In the data rows, the value 128 means zero.
Each row below has a hidden score, from 0 to 20, with 10 about the middle. What is it? The score is a weighted sum of the row's numbers plus the product of two more (or one squared), each taken from its middle value.
[113 116 107 121 122 127 153 136 137 129 139 126 126 115 133 141 125 146 134 132 135 135 140 135 135 130 117 113 145] 8
[131 139 152 135 154 125 145 133 116 101 103 100 118  89 113 126 122 118 133 139 118 140 128 145 146 154 141 154 141] 10
[154 160 142 144 146 144 145 125 137 142 176 154 143 162 137 113 112  98  82  81  74 109 148 162 176 176 158 146 129] 9
[ 87  44  51  53  90  83 144 186 219 229 204 136  83  82  72  80 100 120 139 157 144 126 102  58  62  85 113 115 112] 3
[113  99  84 109 120 111 147 162 167 156  98  59  57  60  51  68 110 117 152 173 186 152 141 141 156 160 167 178 132] 16
[132 139 126 136 119 139 158 166 171 153 121 122 129 123 130 135 121 123 130 114  86  89  82  97 148 168 189 170 181] 8
[123 114 138 101 121 108 114 116 103 112 107 131 134 157 143 142 152 144 158 125 111 112 106 120 129 127 140 143 135] 14
[144 152 126 141 155 152 148 147 163 148 132 133 128 125 146 127 141 124 111  88  11   0  19  64 131 196 186 214 174] 11
[125 113 116 119 131 115 116 120 120 128 121 123 134 109 118 136 139 148 143 149 155 143 138 123 122 127 116 125 120] 12
[111 111 124 102 131 125 120 111 105 102 118 122 141 128 137 133 132 126 132 153 149 147 149 146 139 118 117 101 104] 10
[122 113 126 117 127 126 133 117 132 127 118 148 128 138 125 155 157 136 150 140 151 157 127 127 117 103 115 111 122] 10
[142 133 117 139 126 118 136 121 127 147 123 142 129 124 126 140 125 126 144 126 118 128 140 131 121 127 131 141 140] 10
[134 125 127 107 127 112 137 134 122 139 125 110 100 102 133 112 129 131 149 146 166 169 156 132 140 139 133 119 122] 8
[106  70  64  76  94  98 154 145 197 192 178 114 112  86  96 125  92 136 175 178 172 127 114  82  83  90 137 135 144] 9
[139 138 127 120 136 127 136 137 132 128 137 128 127 116 122 123 125 102 102  92  86 100 129 121  93 107 102 127 111] 14
[114 118 131 153 137 158 155 180 158 114  65  50  52  79 117 118 187 250 239 223 146  69  21  18  42 120 159 161 130] 5
[134 123 149 128 134 131 117 137 127 125 123 122 115 134 113 129 118 120 120 132 118 125 133 146 138 135 160 138 145] 10
[133 113 137 128 129 139 122 161 127 136 126 141 130 111 109  98 125 145 154 158 152 159 155 139 142 148 128 117 123] 15
[119 136 143 140 121 138 134 150 151 144 137 125 133 120 126 142 129 154 142 145 172 153 149 150 148 145 123 116 118] 15
[125 134 142 104 110 122 102 111 120 126 141 153 164 148 151 150 130 147 132 128 114 120 118 122 106 112 116 131 120] 7
[126 125 144 124 140 123 125 143 130 145 124 136 140 131 135 146 116 147 133 143 138 146 130 118 123 117 120 121 118] 10
[136 153 130 150 134 161 162 176 159 151 134 132 126 122 110 158 132 146 172 164 154 150 123 119 103 124 146 122 134] 15
[115 136 132 128 134 125 138 136 150 141 152 155 125 120 157 140 134 128 139 122 120 138 114 113 108 121 124 141 145] 1
[169 184 175 171 143 130 114  72  48  57 104 149 182 162 171 156 153 129 124  94 112 157 166 182 164 132 135 119 136] 11
[ 94  95 100 110  76 119 130 148 165 185 211 190 141 120 112 102  94  71  86 116 151 164 166 120  95  94  76  63 112] 10
[125 154 126 125 130  97  70  91  66 101 162 191 182 179 158 131 123  77  62  41  66 141 150 184 176 132 115 104 107] 7
[131 125 136 134 142 123 131 120 151 119  85  84 106 131 148 152 160 227 214 170 139  71  55  33  52 121 140 141 151] 12
[132 102 120 118 123 107 128 118 121 124 133 135 121 141 128 140 134 142 146 140 143 124 134 118 119 126 128 105 104] 10
[125 109 128 128 147 134 147 150 159 146 132 114 124 113 117 118 135 138 147 136 144  93  87  97  89 113 113 121 104] 16
[102  91  91  78  99  99 136 170 166 175 193 135 131  90 117 103 103  99 117 129 115 118 123 113 104 122 108 129 135] 7
[126 153 124 155 109 120 111  81 104  99  75 124 126 132 119 118 115 131 110 107 114  93 102 118 104  93 117 128 131] 9
[142 154 154 151 129 130 138 127 128 109 117 108 113 143  96 106 108 121  83  66  60  95 117 144 160 149 151 150 171] 15
[134 139 126 141 116 111 124 124 127 132 135 153 137 135 125 119 122 134 142 134 131 113 119 122 132 137 125 135 125] 9
[116 121  87  96  83  92  65  37  49  89 134 176 184 180 145 134 124 121 100  78  89 123 143 130 120  82  79 108 107] 7
[152 130 146 136 149 172 147 147 141 102  64  40  63  75  94  90 136 151 159 151 133 104  97  91 114 157 160 159 153] 13
[125  95  93  80 110  81  96  98  96 111 138 148 142 141 156 143 171 158 156 161 161 144 122 111  89  96  91 126 109] 11
[103 149 135 142 147 146 138 129 146 137 141 114 124 132 119 129 151 145 146 147 145 165 144 149 139 137 140 118 136] 7
[134 116 113  91 131  94 125 119 124 109 139 137 134 135 155 152 151 134 137 152 128 130 141 136 140 123 115 118 134] 10
[140 122 124 143 135 124 111 138 131 133 131 113 134 133 148 114 132 128 129 134 126 141 137 118 137 124 128 132 153] 9
[116 158 125 165 141 160 189 174 189 128  96  58  67 106 115 112 110 116 126 114 106  99 105 107 136 140 160 157 158] 10
[117 133 125 128 125 147 134 126 101  82  73  90  72  94  99 101  95 103 119 124 126 143 144 169 189 183 174 178 134] 16
[123 123 118 104 121 130 102 141 127 115 136 155 141 147 148 146 139 167 153 147 116  96 108  88 101 120 139 138 138] 5
[140 155 141 148 133 155 151 146 144 134 119 119 111 110 127 150 136 160 159 142 155 145 109 102  99 112 130 130 142] 8
[125 117 145 129 128 126 123 124 124 131 129 125 131 121 113 120 132 141 148 128 130 128 126 123 131 125 137 117 136] 6
[119 120 135 142 100 127 119 129 133 135 134 141 143 139 141 152 131 139 142 140 130 101  94 105  83 109 111  98 120] 9
[121 128 133 110 103 112 135 144 147 125 130 107 119 113  90 112  93 115 118 143 137 128 135 134 142 149 132 113 140] 12
[117 120 125 146 141 135 159 168 151 137 132  82  93 146 132 144 167 192 173 138  73  29  33  41 121 194 214 190 188] 14
[143 143 125 108 118 107  76  63  66  82 125 180 150 156 127 134  87  71  64  66  91 128 162 185 156 127 127 109 100] 9
[134 139 127 135 126 128 112 127 138 133 107 126 117 134 118 119 131 149 137 122 136 123 115 126 128 124 127 128 120] 7
[139 127 147 148 142 155 127 121 142 143 128 154 152 127 125 126 113 129 130 111 117 105 119 120 120 117 126 141 156] 6
[118 130 132 115 134 124 115 121 104 106 119 113 146 141 139 117 144 156 122 138 130 119 126 137 121 131 135 134 136] 12
[134 119 120 102 135 133 133 134 137 116  99 104 108 119 128 102  99 106 133 157 118 129 118 102  81  90  96 105 121] 15
[117 135 123 119 140 131 141 125 131 161 173 159 165 145 137 127 138 131 127 137 140 135 141 145 156 134 130 135 153] 9
[116 109 105 108 106 104 110 142 145 137 131 130 109 119 116 123 132 120 117 125 129 139 130 140 131 140 128 135 106] 8
[ 79  26  17  21  57  67  93 146 202 221 197 139 108  95  98  74 113 122 129 149 149 127 105 100 109 140 164 151 160] 4
[136 132 129 119 110 133  90  95 103 122 170 177 183 171 155 135 142 103  91  78  78  98 120 138 131 128 112 108 118] 13
[136 126 129 114 136 121 115 113 104 131 147 153 149 143 120 132 141 156 142 179 168 165 143  91  54  40  50  51  93] 11
[117 138 126 124 133 102 127 124 131 153 146 162 129 132 104 112  98  84 101 129 155 156 148 105  20  17  11  37  69] 10
[138 105 142 137 123 107 131 117 119 123 130 129 136 124 142 124 120 140 129 105 151 127 126 119 129 125 136 138 124] 9
[111 116 116 105 129 116 114 150 156 181 148 121 118 129 111 144 168 165 175 173 123  91  55  54  63  85 118 117 145] 13
[130 123 125 130 106 108 100 111 121 149 186 203 170 140 140 115  87  71  54  72 104 178 182 182 139 105  81  58 122] 3
[122 128 120  94 128 135 125 130 146 131 121 115 113 113 117 127 112 114 139 124 128 135 127 138 141 147 124 125 138] 8
[111 112 128 129 122 122 145 141 112 110  93  84 104  79 112 135 150 162 181 173 154 110  86  72  61  94 119 118 126] 9
[128 141 117 129 127 104  79  44  56 128 197 223 187 175 161 135  68  11   2   0  11 103 167 178 149 146 103  91 118] 4
[ 38   6   0   0  50  83 118 166 237 252 204 133  91  96  95  79  89 118 151 152 155 109  86  87  94 122 169 185 167] 3
[137 119 119 119 137 146 148 151 154 159 134  95  75  60  59  59  50  70  99 156 218 239 191 134  60   5  29  39  46] 11
[106 113  73  97  87  98  96 122 137 200 210 181 170 134 137 104  87  83  74  55  90 102 120 142 146 146 141 140 143] 4
[146 121 139 133 141 110 143 137 148 145 122 129 139 121 124 144 116 135 127 115 102  84  93  67  61  81 102 106 100] 14
[136 131 130 128 116 109 112 123 119 126 127 117 117 154 133 140 131 138 136 132 138 123 143 144 138 141 129 137 119] 12
[113 134 132 126 127 115 102  92 117 108 106 108 140  98 133 134 120 113 121 120 130 137 133 135 133 135 137 113 110] 8
[120 120 125 131  88 132 152 121 123 145 132 127 144 128 125 131 149 142 127 143 158 143 136 131 145 135 131 124 125] 16
[138 111 103 138 144 150 155 165 146 139  97  90  74  82 104 104  96 113 137 170 169 164 136 102  94  96  95  89 130] 13
[106 132 134 125 140 130 152 145 159 165 164 151 137 136 123 105  96 103  95  98  91 125 152 172 173 170 153 168 123] 7
[136 120 126 146 132 133 118 124 129 126  85  95 110 119 120  98 137 134 138 148 150 132 127 135 148 133 125 130 141] 10
[135 129 128 135 162 129 145 140 144 106  91  90 104  93  89 109 124 131 125 101 110  98 103 110 120 144 132 137 136] 12
[108 133 107 126 122 118 138 147 175 165 163 137 130 141 124  97 149 100 130 130 121 123 122 142 138 142 129 145 143] 10
[111 106 111 124 137 144 147 142 152 108  81  37  46  75 104 100 124 169 186 189 167 118  86  60  95 136 148 149 136] 8
[130 138 134 143 114 134 110 138 124 151 157 137 138 141 142 130 151 123 130 119 142 107 133 129 134 140 129 146 140] 8
[121 141 114 127 116 105  94  61  65  59  97 127 138 180 155 157 182 183 131  73  28  20  48  94 170 228 208 217 178] 8
[124  75 104 122 123 128 113 131 136 141 134 119 123 114 132 141 132 134 114 108 159 113 123 132 125 133 134 114 133] 11
[119 120 133 137 133 141 143 153 151 117  91  86  96  96 128 122 146 177 176 184 173  96  86  84  84 112 140 155 158] 9
[118 143 146 142 137 136 115 116 140 124 136 123 153 154 139 125 121 102 124 115 117 132 137 129 130 115 108 123 128] 12
[139 103 138 125 128 149 129 131 142 133 115 120 132 103 149 131 134 133 127 124 125 126 125 134 129 128 133 111 129] 7
[152 146 143 147 130 129 115 135 123 138 154 172 158 158 129 112 117  83  77  49  96 120 155 176 179 162 162 119 153] 8
[125 129 127 141 115 142 135 131 134 120 129 134 134 140 105 143 125 127 120 129 128 125 124 132 127 137 133 118 130] 13
[146 135 127 143 138 151 144 163 144 140 127 134 112 132 136 138 154 127 140 137 156 157 134 132 112 108 125 126 119] 10
[ 99  88 103  96 116 111  91  89  98 107 108 118 149 142 153 194 232 247 218 165  95  25  11  19 105 145 200 218 172] 6
[140 121 124 119 125 150 139 122 115 117 115  95 117 112 127 116 147 132 137 131 149 140 134 139 139 135 133 121 148] 13
[117 123 133 121 128 129 138 132 136 124 130 133 121 140 145 118 116 134 131 127 123 147 139 125 127 133 128 147 140] 4
[113 127 119 109 133 144 109 119 125 131 122 125 113 123 133 147 139 141 120 133 141 165 135 135 139 131 128 135 121] 12
[187 200 203 169 169 118  91  27   1   0  56 131 178 177 170 176 163 137  89  99  93 135 150 188 189 144 128 125 116] 17
[132 170 143 142 136 151 129 148 152 160 183 189 159 138 116  96  47  47  37  77 131 201 198 174 118  70  64  52  72] 10
[133 132 156 121 103 127 109  84  87 113 130 166 152 172 124 120  89  71  82 125 190 242 238 196 117  34  19  20  55] 13
[139 152 173 155 138 152 136 166 168 168 202 198 164 132 117 109  63  29  44  63 134 176 191 176 129  62  40  53  84] 5
[137 158 150 127 132 131 140 140 145 136 143 146 152 145 114 150 129 135 134 143 139 130 123 121 134 126 137 115 125] 14
[152 157 170 196 168 172 133  92 109  89 130 132 180 132 142 155 160 134 122 124 116 129 128 126 125 107 109 105 105] 11
[114 150 140 126 126 154 144 170 137 153 145 128 110 137 126 124 126 154 158 140 145 151 136 115 134 122 133 123 129] 5
[120 116 127 124 117 101 140 121 129 147 139 133 132 131 128 137 111 124 121 116 113 116 133 136 126 138 142 153 139] 8
[100  73  78  89  82  92 131 169 202 216 185 129 109 104 113 110 107 107 126 135 122 118 132 126 144 164 159 141 134] 6
[114 142 121 149 120 136 136 135 147 124 125 134 134 138 137 125 131 141 155 155 153 144 131 130 141 122 119 123 121] 10
[100  43  33  34  26  64  59  78 123 168 188 187 168 146 143 146 118 142 133 139 152 164 131 147 137 127 133 131 139] 5
[107 116 118 125 123  86  81  76  97 133 183 222 188 170 162 138  73  47  23  42  89 151 201 198 153 108  73  66  79] 5
[134 145 141 145 137 138 141 130 122  90  84  88 115 123 115 129 159 157 182 189 145 120 107  94  67  82 110 107 123] 17
[121 114 135 116 122 125 126 147 139 133 150 115 113 113 128 124 118 117 135 130 125 122 128 123 106 122 134 129 101] 10
[140 140 146 157 149 176 175 185 206 183 155 147 127 112 113 114 104 103  84  87  80  81  95  98 122 141 145 157 133] 8
[112 139 139 136 110 122 151 163 163 161 174 176 184 132 152 155 139 127 107  96 119 100 148 147 138 127 124 126 131] 8
[141 134 157 146 146 118 123 103  91 108 110 141 139 139 137 143 142 146 132 125 101 106 114 113 107  95 119 136 122] 9
[162 156 168 146 147 132 113  90  96  80  92 116 152 169 159 159 154 151 153 150 119 122 139 132 127 121 108  93 117] 16
[117 113 137 136 124 119 142 155 120 135 126 138 135 131 121 128 136 125 119 139 125 138 145 124 139 133 119 126 116] 15
[127 129 121 143 155 175 190 196 184 137  87  45  63  53 115 105 146 154 170 179 137 112  83  86 113 139 152 173 130] 9
[143 146 123 116 116 128 130 138 131 134 127 130 159 142 145 132 127 153 153 140 156 149 130 129 121 129 115 136 111] 10
[124 116 115 122 135 133 121 134 118 136 146 135 141 138 112 130 164 134 122 134 142 138 129 132 117 126 138 118 132] 11
[133 125 131 115 133 133 108 133  92 105 117 114 131 123 126 148 133 128 145 130 130 145 134 120 128 129 124 127 110] 9
[155 142 166 156 142 165 118 138 104 112 136 127 143 120 139 143 139 126 130 131 136 138 143 152 135 135 143 135 111] 10
[112 132  85 119 124 102 123 126 139 118  99  97  92 105 111 100 130 125 149 165 185 165 151 134 120 124 128 132 116] 13
[162 124 152 146 146 140 141 118 135 125 122 138 137 140 129 152 121 138  99 104  94  95 101 129 136 139 146 125 147] 13
[165 179 214 188 166 136 134  81  39  44  77 104 155 149 148 162 121 137 134 120 121 128 133 143 151 136 123 130 119] 14
[133 132 146 147 133 149 131 120 107 118 124 134 157 164 158 160 152 150  96  54   0   0  22  84 179 228 225 225 173] 10
[102 113 142 136 118 115 101 117 121 121 137 128 146 145 134 138 123 109 125 131 175 192 171 154 102  61  83  66 106] 10
[114 121 122 111 131 141 134 140 120 142 118 122 132 134 124 121 146 127 129 144 129 120 134 125 123 133 123 111 125] 11
[125 131 127 123 149 139 174 157 154 112 119  89  66 106 103 109 122 155 175 177 150 126 110  79  87 104 108 126 125] 8
[124 127 125 121  98 120 127 149 160 158 155 140 122 132  98 113 134 135 125 141 130 117 124 104  96 103 133 117 145] 8
[148 140 133 151 121 125 128 109 135 142 122 145 121 136 135 131 131 125 122 138 123 122 133 125 137 120 128 122 144] 12
[130 137 125 130 125 129 133 134 130 131 141 119 138 124 132 135 122 130 123 146 117 124 115 124 132 141 129 132 108] 11
[137 135 135 141 151 156 167 146 159 136 116 122 105 126 118 129 150 167 153 164 147 122 122 106 108 117 106 134 160] 12
[131 135 119 105 103 106 127 143 109 132 154 162 173 147 117 119  90  75  69  81 112 154 171 185 143 145 145 128 126] 12
[123 151 143 136 137 124 115 111 121 133 121 127 117 114 128 142 139 152 144 136 127 147 145 147 134 133 124 146 140] 9
[100  79  77  85 118 120 131 182 184 172 136  67  82  56  88  98 100 103 154 188 199 164 154 146 159 163 171 171 145] 13
[156 161 141 174 154 151 159 176 162 186 178 168 148 125 115 122  86  49  40  34  39  94 147 164 183 172 148 157 121] 10
[141 128 132 112 157 124 127 119 134 129 132 141 100 132 126 120 113 120 136 125 134 135 136 140 146 148 133 133 129] 7
[125 111 116 117 119 110 118 159 142 136 119 143 121 126 108 141 120 136 126 138 116 117 114 111  91 110 117 126 124] 10
[116 127 136 134 126 108 129  77 104 104 137 141 138 151 157 165 128 134 100  90  73  75  94 115 134 146 147 158 142] 7
[145 155 142 163 134 123 118 126 106 115 121 146 155 161 157 140 131 132 112 103 103 120 122 128 122 121 122 126 114] 9
[136 125 126 130 147 150 150 140 147 137 131 140 147 112 129 124 134 124 101 112 116 129 134 124 134 125 134 137 123] 11
[ 60  41   0  20  54  83 118 168 196 207 139  77  60  43  46  75  76 124 168 219 201 153 116 105 103 132 138 138 151] 18
[123 145 133 127  89  87  99 102  88 121 153 150 166 143 156 119  80  67  91 112 180 188 206 172  87  40  29  36  62] 12
[156 135 133 132 132 143 143 141 124 161 179 158 152 141 180 151 128 136 109 129 138 155 142 147 148 138 148 124 122] 8
[168 174 218 236 212 179 183 140  82  39  12  50  85 107 117 157 192 192 168 168 176 152 141 143 136 128 117 133 145] 18
[130 138 136 140 114 114 130 144 124 149 152 127 116 119  97  71  45  75  69 123 207 234 229 172  83  40  19  19  58] 9
[133 106  69  93  90 107 100  93 115 146 183 167 151 139 125 149 143 110 116 109 104 124 108  95 117 109 123  93 130] 8
[128 156 161 140 132 147 137 112  96  90 103 110 111 154 156 138 146 127 129 114 120 106 119 125 126 116 127 123  94] 12
[139 126 116 143 130 118 131 101 110 140 121 117 151 118 128 154 131 132 154 149 142 139 148 142 130 138 130 122 134] 14
[125 123 123 115 124 134 120 131 123 148 143 129 141 141 129 129 143 149 146 164 165 162 142 161 165 150 141 136 133] 11
[118 137 126 126 124 127 144 135 129 108  77  67  77  94 126 128 146 181 158 136 104  91  94 105 176 232 221 217 192] 12
[107 106 114 120 104 110 116  95 108 105 112 124 140 132 129 144 138 147 136 138 140 135 136 132 129 122 107 149 120] 10
[105  96  96 103  85 101 103 107 120 146 169 173 151 131 146 131 117 112  96 106 116 137 143 147 156 166 136 121 147] 9
[124 127 126 145 131 127 125 118 113 125 121 141 125 118 131 128 140 123 135 130 140 132 125 135 122 129 125 127 109] 9
[116 132 127 129 102 109  88  68  78  93 128 168 173 171 140 126 122 120  79  93 112 137 166 181 185 152 134 105 112] 13
[125 128 147 148 134 137 119 115 133 118 116 116 114 114 136 124 118 129 119 119 150 133 138 139 146 156 141 149 150] 7
[117 127 136 134 123 105 125 101 110  87 114 115 137 112 113 136 137 141 129 127 132 122 137 141 128 133 121 129 140] 9
[149 129 141 132 127 116 124 128 117 135 140 133 147 150 114 138 147 144 115 136 127 126 134 135 135 143 145 140 130] 14
[124 116 138 138 121 153 124 141 122 121 120 133 126 137 112 134 152 145 157 142 140 134 133 131 140 118 122 134 129] 8
[140 116 126 149 141 134 111 125 122 102 109 100 128 100 112  90 100 101 121 132 176 191 169 174 151 132 118 100 116] 10
[162 193 203 184 178 164 150 109  86  66 112 164 182 167 159 183 148 112 101  72  61  80  89  95  97 106 107 105 119] 14
[135 123 133 125 127 133 120  99 134 127 133 123 125 137 125 155 122 122 142 114 120 120 118 122 133 117 134 131 112] 11
[119  68  78  60  73 104  98 113 156 171 166 154 137 140 145 151 131 148 151 149 158 159 137 139 122 136 137 145 121] 8
[119 154 122 134 127 122 128 110 113 115 115 118 130 135 141 126 118 133 139 136 141 143 148 144 143 126 136 135 141] 8
[126 122 127 131 130 161 168 183 166 136  84  57  82  66  96 105 142 142 177 179 153 120  83  75  61 113 134 130 152] 14
[141 112 132 137 138 132 107 130 129 127 132 127 123 136 141 132 126 129 129 142 124 135 126 126 122 126 129 132 131] 9
[123 115 112 107 140 138 127 116 136 135 128 112  83 115 114 128 104 101 131 117 125 134 137 144 136 132 124 151 129] 8
[103 113 122 129 133 140 141 134 130 131 136 142 111 132 116 163 118 149 133 130 134 133 134 125 133 133 126 112 125] 17
[132 134 123 114 112 125 132 143 123 128  96 114 112 104 141 155 161 151 140  91  58  54  47  91 156 206 207 202 158] 5
[143 131 124 141 134 117 132 129 132 130 141 138 137 132 135 117 134 123 121 120 120 138 144 129 120 145 119 136 128] 9
[131 130 134 147 146 133 164 158 166 126 110  75  84  71  90 103 125 144 162 169 169 160 123 131 142 154 160 162 159] 10
[ 85  91  88 105 114 116 127 174 185 177 156 128 105 125 124 113 115 108 135 142 136 121 110  85 101 106 128 133 126] 4
[122 121 133 113 110 150 143 126 121 129 133 131 136 146 146 132 123 144 123 132 120 134 134 130 133 127 129 134 128] 7
[118 112 113 123 128 142 122 114 105 107  95 102 103 100 117 125 111 117 139 136 138 147 149 164 147 142 147 137 131] 9
[145 144 168 159 159 161 134 154 135 109  96  98  98 107 103 136 140 149 159 140 131 141 122 111 115 123 127 126 108] 9
[155 175 212 175 160 159 127  95  73  58  70 108 135 151 149 132 154 109  93  94 105 127 153 165 167 131 102 130 117] 12
[144 132 146 114 114 125 120 141 134 133 130 135 136 153 137 143 125 121 127 149 152 146 150 137 112 111 114 107 119] 13
[131 137 132 107 128 119 130 146 135 138 130 122 137 114 137 127 123 117 116 126 125 119 123 115 144 117 122 137 127] 8
[123 129 145 146 143 155 146 145 135 117  64  62  65  77 101 103 150 118 150 135 127 100  97  94 111 167 156 164 158] 9
[150 182 159 173 152 151 145 133  92  88 108 115 143 159 135 132 104  85  90  81  83 122 150 170 189 170 168 149 140] 13
[ 92  55  61  42  61  81 138 113 171 193 170 133 119 111 100  91  96 117 117 135 174 136 136 121 110 109 121 128 136] 8
[111 143 130 125 152 169 150 180 157 132  74  61  65  86  99 110 115 122 146 139 159 145 113 135 155 155 163 168 119] 9
[131 127 123 121 121 119 114 129 130 113 113 117 135 129 112 129 125 120 124 135 115 134 131 142 149 135 137 137  87] 12
[134 130 131 131 118 149 147 145 146 162 151 150 149 148 108 135 144 118 120 116 102 111 110 114 117 101 129 122 125] 11
[103  65  65  79 104 105 133 157 182 160 117  71  50  83  64  82 102 129 167 168 187 183 148 148 171 172 165 173 137] 11
[134 142 162 145 149 129 127 111  95  92  90 141 131 136 134 151 153 130 122 118 106 114 105 119 113 110 112 110 119] 9
[129 109 135 106 111 116  89  85  89 118 153 172 151 133 103 101  93  54  63  74  93 133 158 171 168 131 120 117 113] 7
[106  73  85  61 100 129 162 168 203 194 157 118  74  80  92 115 100 141 169 171 173 139 108  76  82 122 109 139 112] 11
[108 145 110 124 153 114 141 144 160 128 142 135 123 139 121 143 134 160 141 121 137 127 134 129 139 139 142 127 132] 8
[128 127 129 121 124 105  70  66  88 110 171 180 198 180 177 151 119  99  81  70  77 116 160 158 135 114  97  98 119] 12
[130 132 117 126 105 127 116 114 112 111 111 111 108 122 126 116 136 123 127 141 143 130 136 137 144 137 140 129 141] 10
[138 141 152 164 153 138 140 107 109 109  97 138 136 126 143 149 130 119 126 105  94 103 122 110 115 118 111 114 144] 7
[140 128 120  95 112 139 132 107 133 128 135 140 127 128 122 131 106 129  95 125 123 122 130 145 153 148 133 132 125] 16
[108 127 128 128 145 148 174 181 165 129  68  43  47  51  78  85  93 106 136 157 171 168 156 165 175 184 175 176 162] 18
